Each named move below is a turn or a mirror, shown by a few rows before and after it. Which moves, in which order, take the first row of each later pair to the second? The first pair is answered.
R:
[-34  48   4  -5  24   0  26 -19 -19 -18  18  27   6   7  44   3 -19   2
 -32  -2  -8 -14 -17  -5  -8 -35 -33  11   3  43  15 -15 -40  20  27  36
   8  12 -21  25 -27] -> [ 40 -13   8  31  -7  14 -24  25 -36   1  51   2 -12  -6 -11  49  -7  -1
  38  16   2  -4 -10  26  30  17  44  -2   7  11 -19 -23  42  10  12   3
   3 -13  20 -31  20]
[-10  17  -2 -10   8  13  18 -14 -20  -4   8   1 -22 -22  13  48  30 -13
  -1 -26  -6 -20  -6  -9 -12   2  33  26  -5  25 -20   4 -16 -16  14  18
  38   0  15   9 -17] -> [ -4  11  -1  -5   7  14  14 -10 -19  -1  11  -4 -22 -25  10  53  31 -14
   5 -24  -4 -18  -3  -6  -8   7  36  27  -3  19 -18   2  -8 -18  10  13
  37  -3  20   5 -15]
[ -6 -15  26 -18   8 -19 -13 -30  19  14   5  13  28 -15  -8 -36  38   3
  15  14  24  37 -17  -5 -19  21  16   1  18 -28 -22 -24  31 -13 -13 -16
  -3   1  -5  -9 -21] -> [-21  -1  25 -21  15 -21  -4 -36  22  12  -3  16  33 -11   0 -48  38   4
   4  11  20  34 -19 -14 -21  14   3   3  17 -22 -16 -23  14  -9  -9  -7
   2   3 -15   0 -29]
A:
[ -1 -14  -8 -13 -35   7   0  30  12 -14  25 -22   0  22 -15 -11 -12  11
  15   5   5   5  -4  -7   9  -7 -14   2  -7  15  17 -20  -2  11  -1 -11
 -27  -3 -22  -1 -19] -> [ -4 -15  -8 -13 -31  10   3  30  14 -20  24 -27   3  22 -16  -6  -6  14
  21   7   1   6  -5  -5   6  -2  -8   0  -8  13  11 -18  -3   7  -2 -12
 -29  -1 -19  -3 -17]
[-24  -3   9  -3   9  -9  12 -11  11   5 -14   0  13 -12   6 -13  17   4
 -19  -2  -3  11  -3   0 -10 -11 -13  -1  10  -1   1   1 -13   0 -15   5
   3   4   1  13  -9] -> [-24  -2  12  -5   5  -7  14 -11   8  -1 -11  -5  14 -18   1   1  29   0
 -11  -1  -4  10  -7  -1  -7  -7  -2   3   9  -8  -6  -1 -17  -4 -16   8
   1   1   4   6  -8]
[-15 -14 -11  -6 -17  23   9  17  -9   3  -9  -1   5  -6  13  -9  -3 -24
  -1   4   2   0   7 -28   8  -7 -11 -24 -19  35  12  -1  -6 -12   3   3
  -3   3   6   3 -11] -> [-17 -17  -9  -8 -20  23  13  20  -6  -1 -11  -2  10  -6  12 -10   1 -23
   3   6   2   4   6 -29   7 -10  -9 -23 -21  31   6  -2  -7 -14   2   4
  -6   4   5   6 -15]
[ 12 -39   6  -5   0  -2  -7  36  17   7  24 -19   7  -6 -34 -51   3   7
  14 -10   0  14  10  -5  15 -10  -9 -13   0 -12  17 -15   3  11   5 -26
 -22   0 -23   5 -10] -> [ 12 -40  10  -5   1   0  -4  36  16   5  24 -23  12 -14 -36 -43  10   6
  19 -10   1  16   4  -5  16 -14  -5 -11   1 -15  10 -17   2   6   3 -23
 -20  -4 -23   1  -6]
C:
[-12  23  22   6   1  17  29 -19 -11 -46  30  20  22   7  22  11  36 -33
   4  29  15   5   1  -1 -19 -17  13   9  -1  11  -8 -18  -4   8 -10  36
  -1  -4  -8  25  38] -> [ -3  15  14   5   4   3  17 -24  -1 -24  22  45   8  23  28 -34   0 -24
 -16  28  14   6  21  12 -20 -15 -20  -6  -1  20  20 -11   2  18  -8  31
  -4  -1 -12  41  34]
[ 10   0  11   1   9 -10 -20 -27 -17  25 -11  15  -2 -23  -4  36  14 -13
   4  -4  13   4   0  19  11  12  27  -3   7 -21 -15   9  11 -11 -11   4
  21  -2  14  -2  18] -> [ 11   7   5   3  11 -14 -24 -32 -24  35 -13  30 -16 -14   4  24  -4 -14
 -10   0  12   4  11  24   7  15  16  -7   4  -8  -4  16  14  -4  -3   6
  24   7  14   4  16]
[ -6   8   6  -2  14   0   0 -15   0  16  -9   8  -7   2   6 -12  -6   0
  -9  -6  -1  -5  13   8  -3  -8  -7  -7   2   0   8  11  -4   2  -3   6
   8   8   0  14  -7] -> [ -9  -6  15  -7  13   0   2  -5  11   9  -9  -9   7  -9  -6 -10  15   2
   5  -6   4  -2   7   6   1  -9   5  -3   9 -15   4   4  -7  -3 -17  -4
   4   5   2  11  -1]
[ -3   9  15 -10  28  -7  -7 -22   2  18 -23  10   4 -23   3   3  12 -11
  -5  -9  -1  -2  -5  12   3 -18   6   3   2 -10   5   3  -5  -3  -5  13
  16   6   0   4  -4] -> [  1  10  14 -11  30 -10  -7 -23   3  14 -25   9   4 -24   4   2  12 -11
  -7  -8   2   0  -4  10   2 -19   3   3   1 -10   4   3  -7  -3  -4  17
  19   7  -1   5  -5]
Then:
Each pair is two moves apart.
[  3  27  21   7   8   1  24  -4 -20 -16 -16  10 -12   2  -5  26   3  -7
 -13   7 -16  -5 -16  -5 -22  -9   3  10   2  16   0   0 -14  -6  21  18
  13 -17   2  -2 -10] -> [ 29   0  13   8   0  -8  -5   2  -9  11 -15  23 -23   7 -14 -13 -27   1
 -12   8 -14  -1   9  15 -12   3 -17  -5   5  16  23   4  13   5  16   2
   9 -21   9   3  -3]  R C
[ 14 -23  11  -4  -5  -4  -4 -17   7  17 -15  -6   8   3  -8   2   7  13
   9  11   3 -12   8  23   3  20   0 -11  13 -23 -16 -15  14  -6 -23   6
   6 -14  -1  -5   7] -> [ 15  -3   2   2  -2  -2  -8 -29  -6  22 -13  14 -11  13  10   6 -20   7
  -5  16  -1 -18  14  20  -8  22 -11 -13  12  -4 -13 -10  13  -1  -7  15
  12  -8  -3  -2   2]  C C
[ -2 -24  -5  -6 -14  11 -12  11  33   9   9   7  11   7   0 -30  -8   9
  12   6  18  15   7 -17  26   4  -6 -23 -28  -3   7 -20   3  26  -5 -37
 -23   9  16 -13 -11] -> [-22  -4   4  -8 -11  23  10  13  20 -11  11 -11  21  -3   8  14  24   2
  17   8  17   9 -15 -33  22   1  17  -9 -29  -2 -14 -24 -23  15   1 -20
 -19   9  16 -21 -14]  R C
[ 30   7   8  25   0   5 -24 -31 -11   7  -4  -2   8  16  23   6  36   2
  20   3 -10   7  -2  37  -4  -5  37  -6  -7 -21 -20 -20  24  -8 -22  -3
  35  -8   3 -19  13] -> [ 39  -3   2  21   3  -5 -32 -29   1  17  -8   5   5  21  24 -26  16   4
   8  -1 -10   6  10  46  -5  -7  13 -12  -6 -21  -5 -13  32  -1 -27 -10
  28  -2   4  -7  11]  C C
[ -1   6 -28 -10   8  -1  -7   9  21  12   5   0 -14  11   2 -13  -4 -14
  -6 -14   6   2  -7  -6   2  -6   3 -18   0   7  10   2  22  -4  -1  15
 -12  -2   6  -4  26] -> [ -5  12 -26  -8   7   4  -2   6  10   3   9  -4 -15  10   5   7   8 -14
  -5 -14   4   1 -16  -9  -2  -5  19 -15  -2  10  -4   1  17  -7   2  19
  -9  -6   8  -8  27]  C C
[-37   7  29  -4  21  -8  59   3  12 -30 -14   1  -7 -25  14   7  20   1
 -32 -24 -15 -14  -6  -4  -3 -24 -26  24 -12  -5 -33  27 -32  -4  14  18
 -21  33 -18  24 -11] -> [ -1 -19  33  16   5   0  38  24  -4 -27   9 -18 -15 -39 -18  52  37  -5
  11 -12 -13  -9 -11  10  15   6  28  20  -8 -21 -59  18   6 -14   6   2
 -19  19   4 -13  13]  A R
[  2  23  -6  -9   9   3   7   3 -21   4   7   7 -11  20  20  10 -16   6
  -8   9  -6  -7   3 -18 -13  -5  -4   7 -14  30  -9   1 -16  -3  17  15
  -7  10   0   1 -13] -> [ 29 -14  -7  -6   3  -5 -15  16  -6  25  14   6 -11  19  -1 -18 -26  12
   7   7  -1   3  19  -2   5   8  -5  -8 -11  16   7  -2  16   4  -1  -9
 -15   3   5  -7  -1]  R C
[ 42 -11  -8  25   9 -14 -49 -13 -17  54  -2  33 -28  -5   6 -16 -44   0
 -13  12   3  -2  30  33  12  29   5 -12  -9   9   0  26  40   7  10   0
  12 -15  10  -7  26] -> [ -3 -51  16  -6  11 -18 -18   3  41  26 -24 -23  42 -37 -30 -43  24   9
   9 -10  13  10  11  15  27  -3  -5   1   6 -46   3   8  11   5 -39 -16
   3 -12  -3  -2  15]  R C
[  6 -21  45  17 -33 -27 -20   7  19  14   6 -29  24 -17  -2 -11  -8  10
  -8 -22   2   2  -2  33   9  -6  -3 -23  -4 -11  -6  -9 -10  -2 -38 -15
 -26 -15  14   4   5] -> [-14  24  44  21 -24 -18   6  -8 -11  -9   8 -27  13 -13  29  34  -3   2
 -21 -16  -7 -10 -21  14 -11 -12   8 -12 -10  12 -28  -7 -44 -10 -11  14
 -17 -11   9   4  -6]  C R
[-21  -1   2 -13   5  -1  13  11  15 -15  -9 -16  18   1  -6 -15  10   2
   3  -4   2  -4 -15 -13   5 -12 -10   4  -1  -7   3  -6 -22  -4  -7  -4
  -7  -1 -16   7 -10] -> [  4  -5  -1   4  -6  11   1  17 -10 -15  12 -18  -1   2 -13  24   6  -5
  21   7  -1 -10 -14  -5  10  10  23   2   0  -7 -15  -8   0 -10   2  -5
  -6  -5  -1 -15   5]  C R
[ 25 -22  -6 -17   8 -28 -39  -1   2  12  10  17  -4  40   8 -29 -13  -5
 -15 -29  -8 -13   2  21  10 -11 -11   7   5 -19 -29  19  15  41  14  -1
   7  -3 -10   6  16] -> [ -9 -12   5 -30  16 -27 -12  -3  14 -12   0  -3  22  29  11 -18  20  -7
 -19 -37  -8 -13 -17   1   6 -26 -12  22   3 -30 -37  12 -19  34   9   5
   7   1 -19  10   5]  C R
[-38  -6 -45 -16 -13  12  14  26   0 -43  25 -25 -29  23   9 -24 -17 -11
 -46  -9   0  33 -21 -27   2  -5  -7 -15 -21   8  11 -30  -6  -9  11  26
 -19 -10  -2   8 -22] -> [-41  -9 -41 -13 -17  17  18  31  -2 -51  30 -38 -20  14   4  -5   1 -13
 -34  -7   2  35 -28 -32   4  -6  10 -10 -20  -4  -3 -33  -8 -19   6  28
 -16 -13   6  -1 -17]  A A
[ 18 -34  12  14 -10   7 -11  21  23  10   8 -18  24  -7 -21 -10   1  18
  33  -2  19   5   9   3  13   6   6 -16   7 -26   1   3  26   6 -20 -26
  -3  16   0 -11   8] -> [-19  38   3  15   8  17  23  -6 -10 -18   2   4  13   3  29  35   0  10
   3   0   4 -10 -13 -24 -19 -12   6  -3  -3  15 -18   9 -26   0  20  16
  15  22 -14   3 -13]  C R
[-27  -1  27  -9  18  -3   2  -7   4 -16  -6 -38  -7  -8   2  26  22   1
 -10   5 -22 -19  -5  -2  12  20 -11 -13  26   8  -4   7 -22 -20  10 -15
  26  10 -21  19 -18] -> [-19 -14  24 -15  16 -11  -4  -7  20  -2 -11 -31  -7  -1   1  -8   7   8
 -13   5 -17 -18   3   6  12  18 -31 -23  26   8  13  10 -13 -12   3 -22
  19  14 -25  27 -18]  C C
[ 28 -15   0   9  -9  -3 -27   0   3  19   5   0  -3 -22 -19  10  -3  -9
  14   7   5  11   5  16  22   7   7   2  -2 -25   2   1  30  -8  -8 -14
   3  -9   6  -8   9] -> [ 30   6  -7  14  -8  -2 -29 -12 -14  22   2  23 -21 -10   1  15 -18  -9
  -1  12   0   9   7  15  12  10   1  -3  -8  -3   3   7  24  -6  11  -4
   5  -6   4   0   4]  C C
[-18  29  -3 -19   7  -6   2 -34 -17  24 -26  36 -31   1   9 -17 -19  35
 -15  23 -18  15  20  17 -20 -44 -27  -7 -24  18  14  19 -22   0 -11   2
  24  18  -2  14 -14] -> [-36  22  16 -14   6   9  25 -19 -21  -7 -18 -11  -4 -26 -11  40  38  32
  16  26 -15  12 -14   2 -10 -46  22  14 -20  -6 -24   8 -31 -18 -20   7
  29  12   5  -8  -7]  C C
[-15 -15  13   6 -25  13  30  49  -8 -31   2 -50  26  20 -23  15  56  18
  39  -1  -4  14   4  17  -5  10  22  16  -6  35   4  -8 -25  17  10   8
 -12  17 -20   9  -2] -> [ 17   1  -2  26 -30  15   4  39 -38 -15  12 -14 -15  39  -6  26  16  14
  29  12 -12  10  20  27 -14  32  29   5 -12  63   5   4  -1  22  33  16
  -8  16  -6  10   2]  C R
[ 15 -35  -8 -16 -21   3 -42  21 -24  62   4   7 -31  -8   3  46  21  28
 -45   2 -33 -10  15  10  21  21  40 -20 -14  15 -41  44  51  -1  30  27
  -1   1  13 -17  39] -> [ -9  -7 -20 -32  -8 -10 -28  -1 -14  64 -14  32 -30   8  32   4  -5  31
 -85  -6 -38 -14  21   2  -1  -5 -15 -22 -18  35 -11  56  23   9  37  38
  -3  13 -13  15  17]  A R
[ 18  -2 -18  13  19   3 -25  12 -14  10  13 -12  -5 -37  -3  58  43  -9
  30  22   6   0 -21   5  12  18  54  19   4 -20 -36  -3  24   6   9  -9
  30  -2  30 -21  23] -> [ 32 -35 -28   3  20 -23 -52  10  24  51   3  16  -9 -23 -15 -35  -1   8
  10  13  12  11  13  28  22  13  -5  -1   6 -22  13   3  46  30  -8 -33
  17   2  21   7  17]  C C
[ -9  -8 -24 -11  29   4  24   9  20 -23 -12 -45  -5  13  -2 -72  12  -5
  16 -20 -28   8 -14 -28  -7 -19 -35  14 -19   6  -9  -7   5 -11  11   2
   7 -14   2  27  -3] -> [-12  19 -24  -2  27  17  32   2  -4 -30  -6 -41 -20  14  12 -32  18 -12
  13 -15 -31   2 -24 -36 -17 -11 -15  18 -27  22 -31  -5  -5 -18  32  22
  17 -14   9  19   0]  A C
[ -7  37   0  33   4  58  31  20 -16 -34  18   3 -19 -34 -14  37  33   2
  -9  -3   6   2  11  -8   9  22  -2  19  10   8 -24 -28  -1  -3  20   8
  -7 -21   8  13   6] -> [  7  -9  -4  12   0  41  12  29  25 -13   7   0   2 -35 -43 -34  21  14
  -8 -15  19  17  33  10  23  20 -40   9  24 -17  13 -33  17   7 -13 -24
 -19 -19   2  24   5]  C C
